Families of rows that turns and mirrors carry onto each other, the same ones carrying the whole set onto itself: the rest of each named row's family, in list order
4 families of 8 rows
Z_52: [-2.54  1.39  1.58 -2.34 -0.04 -3.83 -3.40  1.97  0.06 -1.06  0.25 -0.01
 -2.63 -3.14  1.10  1.14]
Z_167: [-2.33  1.64 -2.21  3.42  1.13 -1.74 -1.50 -2.90 -0.17 -2.71  0.18  1.14
  3.74  1.95  1.33 -0.03]
Z_346: [-3.16  1.32 -0.12  1.63  0.05 -0.81 -0.30 -3.49 -1.22 -5.32 -3.87  0.73
  1.63  1.74  1.20 -0.63]
Z_828: [-2.36  1.69  1.65 -4.33  0.04 -2.95  0.11  0.69  0.15 -1.28 -2.65 -1.85
  0.44 -3.57  1.20  0.69]
Z_470: [-2.54  1.86  2.96 -2.15 -0.79 -3.73 -3.35  1.74  1.04 -0.85 -0.27 -0.10
 -1.44 -3.90  1.32  1.31]
Z_377: [-4.19  2.26  0.85  2.97 -1.16 -0.25 -3.30 -2.50 -0.24 -4.68 -1.53 -0.17
 -0.57  2.52  1.05  0.76]
Z_819: [-2.92  1.17 -0.61  3.17 -1.73 -2.25 -4.35 -2.81 -0.49 -4.53 -1.06  2.10
 -0.08  1.46  1.34  0.14]
Z_628: [-2.15  2.28  1.57  4.52  0.50  0.95 -3.98 -1.84 -0.73 -2.31 -1.81 -0.06
  1.46  2.33 -0.04  1.05]
Z_28: [-0.34  1.10  0.45  3.38  0.72 -0.13 -4.57 -3.67 -0.64 -1.62 -3.32  0.83
  2.23  2.07  0.46  0.27]
Z_950: [-0.50  1.39  1.09 -1.05  2.96 -3.00 -0.82  1.40  0.32  0.69  1.62 -0.76
  1.17 -4.07  0.60  0.21]
Z_128: [-2.60  0.60 -0.46  0.98 -0.84 -0.48 -0.93 -3.57 -1.98 -4.76 -4.00  0.96
  2.96  1.76  1.54  0.32]
Z_107: [-0.29  1.76  0.78  4.65  1.20 -0.03 -3.70 -3.08 -1.07 -2.16 -2.81  1.26
  1.74  1.42 -0.24 -0.41]
Z_250: [-1.21  0.90  1.35 -3.89  1.62 -2.48  0.77  0.41 -0.69 -1.46 -2.20 -1.97
  0.49 -3.74  0.67  0.05]
Z_332: [-2.83  1.27  2.74 -2.81  0.37 -4.21 -2.32  1.17  1.19 -2.51 -0.14 -0.22
 -2.16 -3.53  1.37  0.50]
Z_412: [-2.41  0.81  1.69 -4.50  0.89 -2.14 -0.03  1.32 -1.46 -1.15 -2.69 -1.08
  0.46 -2.93  1.29  1.23]
Z_436: [-1.68  1.98 -1.21  1.16 -0.61 -0.12  0.10 -3.83 -0.96 -4.48 -3.71  0.51
  2.74  1.19  1.48 -0.69]
Z_397: [-2.33  2.06 -1.00  4.13  0.87  0.85 -0.96 -2.16 -1.49 -2.45  0.13 -0.40
  2.80  1.67  0.39  0.40]
Z_823: [-3.14  2.28  0.12  2.42 -1.93 -1.74 -2.96 -3.01  0.86 -5.35 -1.49  2.28
  0.21  1.49  2.18 -0.40]
Z_409: [-1.91  1.08  2.95 -0.79  1.60 -3.91 -3.63  0.44  0.23  2.58 -2.20  0.11
  0.71 -4.05  0.46  1.02]
Z_228: [-0.32  2.44  1.34  3.80 -0.18 -0.28 -4.67 -2.66  0.02 -2.59 -3.73  1.60
  1.91  1.59  0.17 -0.02]
Z_629: [-3.53  1.68 -0.54  1.80 -0.57  1.03 -0.18 -3.21 -1.75 -4.51 -2.04 -0.99
  1.18  2.04  1.30  0.42]
Z_709: [-0.95  2.51 -1.44  4.21  0.73 -0.66 -1.56 -2.71  0.11 -2.37  0.33  1.90
  3.54  0.99  1.14 -0.61]
Z_767: [-1.27  1.92  0.19 -2.28  1.80 -2.92 -0.14  0.68  0.82  1.04  1.28 -1.47
  1.58 -3.90  1.29  0.35]
Z_253: [-2.04  1.73 -0.02 -2.07  2.84 -3.57 -0.59  1.85  0.38  0.85  1.41 -1.01
  1.32 -2.82  0.91  0.74]
Z_519: [-1.97  1.64 -1.46  3.66  1.76 -0.71 -0.39 -3.58 -0.38 -3.03  0.02  1.09
  2.83  1.34  1.26 -0.93]
Z_97: [-2.03  0.91  0.41 -0.98  1.85 -3.96 -0.59  0.25 -0.59  2.39 -0.29 -0.13
  1.94 -4.64  0.72  0.28]
Z_563: [-3.97  0.91  2.34 -2.23 -0.18 -5.05 -3.02 -0.12  0.89  0.31 -2.12  0.11
 -1.46 -3.79  1.37  0.65]
Z_233: [-3.23  1.59  1.07  3.76 -0.84 -1.48 -3.71 -2.49 -0.19 -5.02 -1.65  2.51
 -0.26  1.37  1.38 -0.10]
Z_280: [-0.02  1.31  2.67 -2.26  2.55 -1.72 -3.65  0.98 -0.09  1.96 -1.95 -1.17
 -0.25 -2.63  0.14  1.12]
Z_400: [-0.03  1.39  3.97 -1.39  1.93 -2.64 -3.90  1.48  0.32  0.29 -2.29 -0.98
 -0.23 -3.38 -0.44  0.74]
Z_914: [-3.29  0.45  0.91 -3.45  0.35 -3.73  0.16 -0.97 -0.70  0.43 -2.36 -0.77
  0.24 -4.28  1.52  0.21]
Z_439: [ 0.35  1.91  2.60 -1.28  1.21 -2.11 -3.43  1.13  0.20  1.96 -1.62 -1.32
  0.35 -3.90 -0.19  0.86]

Same family as Z_250: Z_950, Z_332, Z_436, Z_823, Z_228, Z_709, Z_400
Same family as Z_253: Z_52, Z_167, Z_819, Z_28, Z_128, Z_412, Z_280

Families of rows that turns and mirrors carry onto each other, the same ones carrying the whole set onto itself: the rest of each named row's family, in list order
4 families of 8 rows
Z_564: [-0.21  1.56 -0.32 -1.84 -1.81 -1.56 -0.59 -3.09  1.96 -1.22 -0.49  2.74
 -0.32  0.70  2.42 -4.70 -0.07  0.99 -3.24  0.69  0.18]
Z_577: [-1.44 -1.20  0.22  1.26  2.04  0.23  0.70 -1.87 -0.19  0.05 -0.30  1.24
 -0.47  1.38 -1.04  0.24  1.61 -1.04 -2.40  0.11 -4.88]
Z_207: [ 0.42  2.79 -0.14  2.97  0.17 -3.24  0.46  0.82 -2.86 -0.32 -0.22  0.93
  0.28 -0.54  1.83  0.18  2.85  2.81 -1.35 -1.51  0.30]
Z_316: [ 1.26 -1.46  2.94  0.64 -3.27  2.05 -0.86 -1.30  0.86 -1.14 -1.30  0.77
 -2.16 -1.02  1.30 -0.51  3.14 -0.07  1.44 -2.10 -0.23]
Z_323: [ 1.47 -1.66  0.98  0.43  0.96  1.99  0.94  1.22 -2.92 -0.02 -0.41 -2.61
  0.32 -1.24 -1.56  2.79 -0.11 -0.16  3.20 -0.22 -0.72]
Z_908: [ 0.01  1.36 -0.24 -1.95 -0.62 -1.79 -0.03 -2.04  2.18 -1.64 -0.90  2.06
 -0.06 -0.47  2.00 -4.63 -0.90  2.05 -4.23 -0.49 -0.30]
Z_522: [ 0.76  2.97 -3.17 -1.77  2.69 -2.52  1.79  0.12 -1.68  1.04  0.92  0.52
  0.35  0.18 -0.68 -1.00 -3.60  0.62 -0.75  2.31 -0.10]
Z_708: [-1.16 -0.51 -0.83  0.81  1.72  0.13  0.03 -0.77  0.37 -0.20  0.02  0.99
 -0.75  1.50 -0.46  0.51  1.18 -0.72 -3.03  0.21 -5.70]
Z_371: [ 0.85  2.77  0.92  2.42 -0.45 -3.45  1.75  1.10 -3.62 -1.07 -0.54  1.04
 -0.81 -0.90  0.84 -0.60  2.22  2.48 -0.25 -2.01  0.66]
Z_745: [-1.53 -1.29 -0.96  0.78  0.75  0.48 -0.60 -0.48 -1.77  0.87  0.11  1.26
 -0.25  0.34  0.15 -0.04  1.23 -0.75 -3.24 -0.23 -5.82]
Z_105: [ 0.26 -0.88 -0.39 -4.18  0.26  4.07  0.69 -2.87  1.97  0.48 -0.32  0.74
 -0.44 -0.66 -1.58 -1.24 -1.69 -1.20  0.21  1.03 -0.88]
Z_4: [ 1.52 -2.29  2.03  0.14 -2.70  1.92 -0.65 -1.75  0.81 -2.96 -0.75  1.16
 -1.40 -2.55  1.65 -0.69  4.13  1.03  1.13 -1.35 -0.75]
Z_985: [-1.03 -1.43 -1.35  1.92  1.00 -0.49  0.87 -0.89 -0.06 -0.08 -0.52  0.27
 -1.21  0.81  0.01  0.56  1.95 -1.76 -3.32 -0.55 -4.64]
Z_565: [ 1.69  2.54 -0.32  2.89 -0.57 -4.20 -0.05  1.80 -2.87 -1.33 -0.68  0.51
 -0.59 -0.95  2.65 -0.34  1.85  2.82 -0.48 -0.95 -0.35]
Z_159: [ 3.07  2.39  1.73 -2.69 -0.91  0.14  0.16 -0.18 -0.41 -0.41  0.33  0.86
  0.08 -2.12  0.64 -2.24 -2.49  2.00  3.33  0.51  3.41]
Z_888: [ 2.18  0.12 -0.62  0.77  0.28  2.13  0.67  1.05 -2.94  0.78 -0.31 -1.32
 -0.74 -0.86 -1.19  3.49  0.61 -0.79  3.75  0.51 -0.78]
Z_860: [ 0.59  3.63 -2.69 -1.56  2.13 -1.88  1.19  0.64 -1.62  2.15 -0.18 -0.33
  0.36  1.00 -1.01 -0.70 -3.99  0.22 -1.37  1.26 -0.27]
Z_728: [ 0.45  2.74 -2.62 -1.12  3.17 -2.61  2.20  0.28 -1.31  1.40  0.99  0.32
  1.39 -0.50 -0.75 -1.38 -3.55  0.10 -1.30  1.93 -0.41]
Z_817: [ 1.04 -1.80 -0.31 -2.91  0.22  3.02 -1.00 -2.43  3.28  0.70 -0.11  0.14
 -0.04 -0.48 -0.13 -1.13 -2.62 -1.79  0.34  1.78 -1.78]
Z_713: [ 0.50 -1.20  3.17  0.08 -2.38  1.79 -1.71 -1.69  0.81 -2.69 -1.66  1.47
 -0.85 -2.01  2.66 -0.41  2.41 -0.40  0.83 -2.63  0.09]
Z_690: [ 0.33  2.75 -0.62 -1.26 -0.92 -2.15  0.00 -2.83  2.48 -0.46  0.20  3.76
 -1.46 -0.38  2.63 -4.49 -0.51  0.68 -2.96  0.10 -0.25]
Z_661: [-0.03  1.04 -0.24 -0.80 -1.92 -1.83  0.69 -2.91  1.93 -1.85  0.75  2.77
 -0.70 -0.01  3.04 -4.65 -0.13  0.84 -3.05  0.98  0.00]
Z_313: [ 0.53  2.55  0.66  3.26 -0.23 -3.13  0.89  0.29 -3.31  0.52  0.34  0.82
  0.74 -0.67  1.86 -0.41  2.54  2.66 -0.44 -1.36 -0.15]
Z_271: [ 2.09 -0.06  0.00  0.38  1.32  1.31  1.50  2.07 -2.79  0.86 -0.52 -1.62
 -0.42 -2.23 -1.58  3.31  0.12 -0.08  2.95 -0.64 -1.34]
Z_725: [ 1.24 -1.44 -0.20 -4.51 -0.35  3.23  0.16 -2.03  1.91 -0.04 -0.54  0.12
 -0.47 -0.51 -1.03 -1.40 -2.97 -1.82  1.31  1.55 -1.61]
Z_390: [ 1.74  0.18  0.79  0.44  2.03  1.46  0.26  1.87 -2.24  1.93 -0.71 -1.91
 -0.04 -1.86 -2.00  2.90 -0.47 -0.99  3.30 -1.26 -1.08]
Z_211: [ 3.53  2.33  0.23 -2.20 -1.31 -0.39  1.20 -0.33  1.10 -1.47 -1.21  0.00
 -0.59 -1.61  0.50 -1.28 -1.34  2.16  2.94  0.42  4.35]
Z_235: [ 0.99 -1.31  0.26 -3.83  0.37  2.79  0.19 -1.32  2.75 -0.67 -0.86  0.18
 -1.49 -0.68 -1.14 -1.32 -3.01 -2.23  0.71  1.68 -0.51]
Z_255: [ 1.18  2.55 -2.62 -0.81  2.02 -2.05  2.67  0.79 -1.37  2.39  0.97 -0.42
 -0.06  0.40 -1.83 -1.77 -2.88  0.73 -0.65  2.63 -1.45]
Z_650: [ 3.14  2.23  0.35 -1.69 -1.95 -0.63  0.67  0.62 -0.35  0.01  0.14 -0.39
 -0.59 -2.90  2.08 -2.35 -1.95  1.31  2.97 -0.29  3.89]
Z_293: [ 1.27 -1.55  2.69  0.25 -3.04  2.38 -1.46 -1.18  1.12 -1.82 -1.86  0.62
 -0.72 -1.83  1.92 -0.29  3.38  0.15  0.58 -2.16 -1.04]
Z_108: [ 3.29  1.52  0.37 -2.33 -2.12 -0.45  0.92 -0.57 -0.88 -0.58 -0.82  0.16
  0.12 -2.90  1.20 -1.79 -1.24  1.63  2.80 -0.15  4.45]

Same family as Z_725: Z_564, Z_207, Z_522, Z_708, Z_271, Z_293, Z_108
Same family as Z_713: Z_323, Z_371, Z_985, Z_159, Z_817, Z_690, Z_255
Same family as Z_105: Z_908, Z_745, Z_4, Z_565, Z_888, Z_860, Z_211

